Where one turn sends some rows of the set: a few examples, then the rows asked:
K61: [  1  10   3 -17  19   5  21  14  -1   7   3  -3 -22 -12   1  11   8   2
   5  -8  -3 -17 -12]
K273: [ -1   7  -9 -17   9  -2  15  -6  -5   5   1  -3 -22  18  12  -4   7  -4
 -14  -5 -19 -10  -2]
K422: [  1   6  17 -11  19  14  13  16  -4  17  10   0 -19   5   3   0   3  -7
 -11 -22   3  -1 -18]
K658: [ -1  -2  -4  -7  27  13  29  20  -3   6   7  -5 -26  -2  -5   2   9   7
  -4 -15  -8 -18  -1]
K19: [  2   5  14 -20  16  13   4  17  -8  26   1   1 -22   2  -6   0   4  -5
 -14 -12  -9   2 -17]
K198: [ -5  11  -3 -14  13  -4  19  -8  -6   7  -1  -1 -16  16   0 -11   8  -9
 -12  -8 -13  -3   3]
K201: [ -5  11  -1 -11   4  30   3   0  -1   5  -7  -8 -31   9  -1   3   2   6
 -14 -19 -13 -18   2]
K621: [  2   6   5 -12  16   1  21 -10  -5   1 -11   2 -17  10   7  -9   7  -7
 -19 -10 -22  -6   0]
K886: [ 15   9  -6 -10  30   7  15   2  -8  -1  -4  -2 -35  11  -5   9  16   7
 -15  -6   2  -3  -3]
K567: [  3   6  12  -4  15   1  17   0 -10   2  -2   2 -22   4  -7 -11   7 -12
  -5 -30  -6   2   0]
K662: [  4  11  -1 -15  28  34   3  15 -12   3   5   6 -29   5   4  -4  -3  -6
  -4  -9 -20 -13  -7]
K341: [  8  -8  18 -13  19   4  13  10  -9  18   7   2 -28   5  -8   0   7   1
 -11 -14  -4  -1 -14]
K40: [ 13   5   5  -6  12  10   4   2 -10   9   1   0 -17   1   7 -20   7  -8
 -15 -20   2  -6   5]
K978: [  6   9   7 -22  25   7   7  -7   1   6 -19 -11 -18  10   2  -5  -4  -6
  -6 -11 -14 -12 -21]
K269: [  3  13  -6 -24  22  29   8   5  -4   3 -10   5 -27   7   6  -1  -4   1
  -2  -3 -24 -17  -1]
K463: [  2   9   4 -11  20  10   9  -3  -5   0 -16  -7 -10   0  -8  -5 -10 -12
  -2  -6 -16 -14 -15]
K320: [  0  26  -3  -7  13  19   7   0  -7   5  -4  -5 -33   9 -15   6  -2   3
 -10 -21 -15  -4   6]
K732: [ 10   1   2  -8  25   9  13  12   3  -3 -15  -3 -20  17  -3  -8  -6  -5
  -8 -12 -23 -13 -20]
K867: [  6   7   4  -8  23  10  20  24   6   4   4  -2 -24  -2   1   0   6  11
  -6 -29  -6 -15  -8]
K338: [ -5  10   0 -10  15   5  15  -7  -6  16  -4  -5 -16  19   5  -9   2 -16
 -15  -6 -16  -4  -6]
K475: [ -2  -2  15 -10  20  13  14  20  -3  20   3   5 -28   0  -8   0   4  -1
 -14 -18  -8  -3 -18]
K89: [  6   6   9  -9  26   7  15   1 -13  13  -1   4 -21   8  -4 -16   1  -6
   0 -20   4   8   3]
K645: [ -4  11 -12 -15  21  33   0  13  -6   0 -10   0 -22   4  -5  -4  -3  -6
  -1 -10 -18  -8 -10]
K41: [  3  19  -6  -6  10  22   1   5   4   1 -10  -9 -23   2   0   0  -7  10
 -10 -13  -4 -15   7]
K163: [  8   9  -4 -13  27   2   7   5  -5  -1   3  -7 -33   4  -6   9   5  18
 -11 -12   0 -13   5]
K510: [  4  11   1 -23  26  30   1  10  -8   1  -5  -1 -19   4   6  -3  -7  -6
   3  -7 -20 -13  -8]
K912: [  9  11 -11 -13  27  18   8  12 -11   2   0  -9 -38   6  -1   5  17  10
 -10 -17   3  -9  -3]
K303: [ 13  10  -8  -7  24  14   8   1  -7  -2  -5  -9 -35   9   2   9  11  13
 -18 -16   2 -10   0]

K201 goes to K658
K886 goes to K19
Now find these:
K303 goes to K475
K40 goes to K732
K867 goes to K567
K912 goes to K341
K621 goes to K645

Where one turn sends some rows of the set: a few examples, then the rows asked:
K590: [  1   2 -11  -4   3  14  -7   9  10   0 -25   4  10  -6   3   4  -7  -1
  -8  13  -4]
K443: [-18  -6 -14  -5  -9   5  -3  -2   0   6 -16   6  11 -18 -20   5 -15  -1
 -12   1  -6]
K12: [ -4   2  -5   2   2   9   0  24   2  23  -2  -2   3  -3 -18  -5 -12   3
 -20   5   4]
K212: [-19   3  -9  -2  -2   9  -1  -2  -9  11 -18   8   7  -4 -22  10   0  -8
 -11   3  -7]
K986: [ -2  -4 -26  -8   3   1   7   0   0  10   3   5   2  -5 -23  -4   0  12
 -11   3  -4]
K669: [  5   1 -14  -8   1  17  -5   9  13  -2 -24  -1  12  -5  -4   7 -11   2
 -10  12  -2]
K767: [ -4  -1 -11  -6   2 -12   3  -4  14   1  -4  14  10  -4 -19   0   6   6
 -12  -7   4]
K78: [ -2   9  -9   0  20  11   6   2   5  -6 -13   7  16  -3 -14  -6  -1 -14
 -10  -1  15]
K552: [  1  -4  -2  -8   5   9   4   7  -8  11  -3  -8  13 -17 -14 -13   6  10
  -1   5  -4]
K284: [ -3   8   0   3  -4   9   3  16  11  12 -16  -2  -2 -11   2  -6 -16   7
 -13   4   2]
K746: [  8   9   0  -2   1  11 -12   1  -4   1 -18   1  12  -5 -26 -10 -11   9
 -17  -8  14]
K607: [  1  10  -9  -6   2  10  -4  -5 -14  -2  -5   7  16 -17 -23 -14 -13   4
 -12  -8  13]
K735: [ -6  14  -4 -18  16   8  10   1   0  -5  -1  -2   1   0 -10   8   0   3
 -18  -6   8]
K619: [-11   4  -8 -16  -6  16 -14  15   9   9   3  14   3  -7  -6  -5   2   2
  -5  -5  11]
K113: [ -6  11  -8 -18  15   9  10   5   5  -5   0   2   8   5 -14   7   1   7
 -16  -7  14]
K786: [ -2  21 -14   2   1  19   3   7   1  -5 -20  11   5  -7 -10 -15   0  -7
 -10   8   7]
K16: [-14   6  -6 -18   1  16  -8  13   6   4   1  10   2 -11  -8  -3 -19  -9
 -14  -7  12]
K76: [  3  -1  -2  -5   1   8   6   5  -8  13  -3 -12   6 -14 -20 -13   4   9
  -6   6  -5]

K16 goes to K607
K767 goes to K12
K113 goes to K76
Now find these:
K669 goes to K735
K212 goes to K619
K78 goes to K986

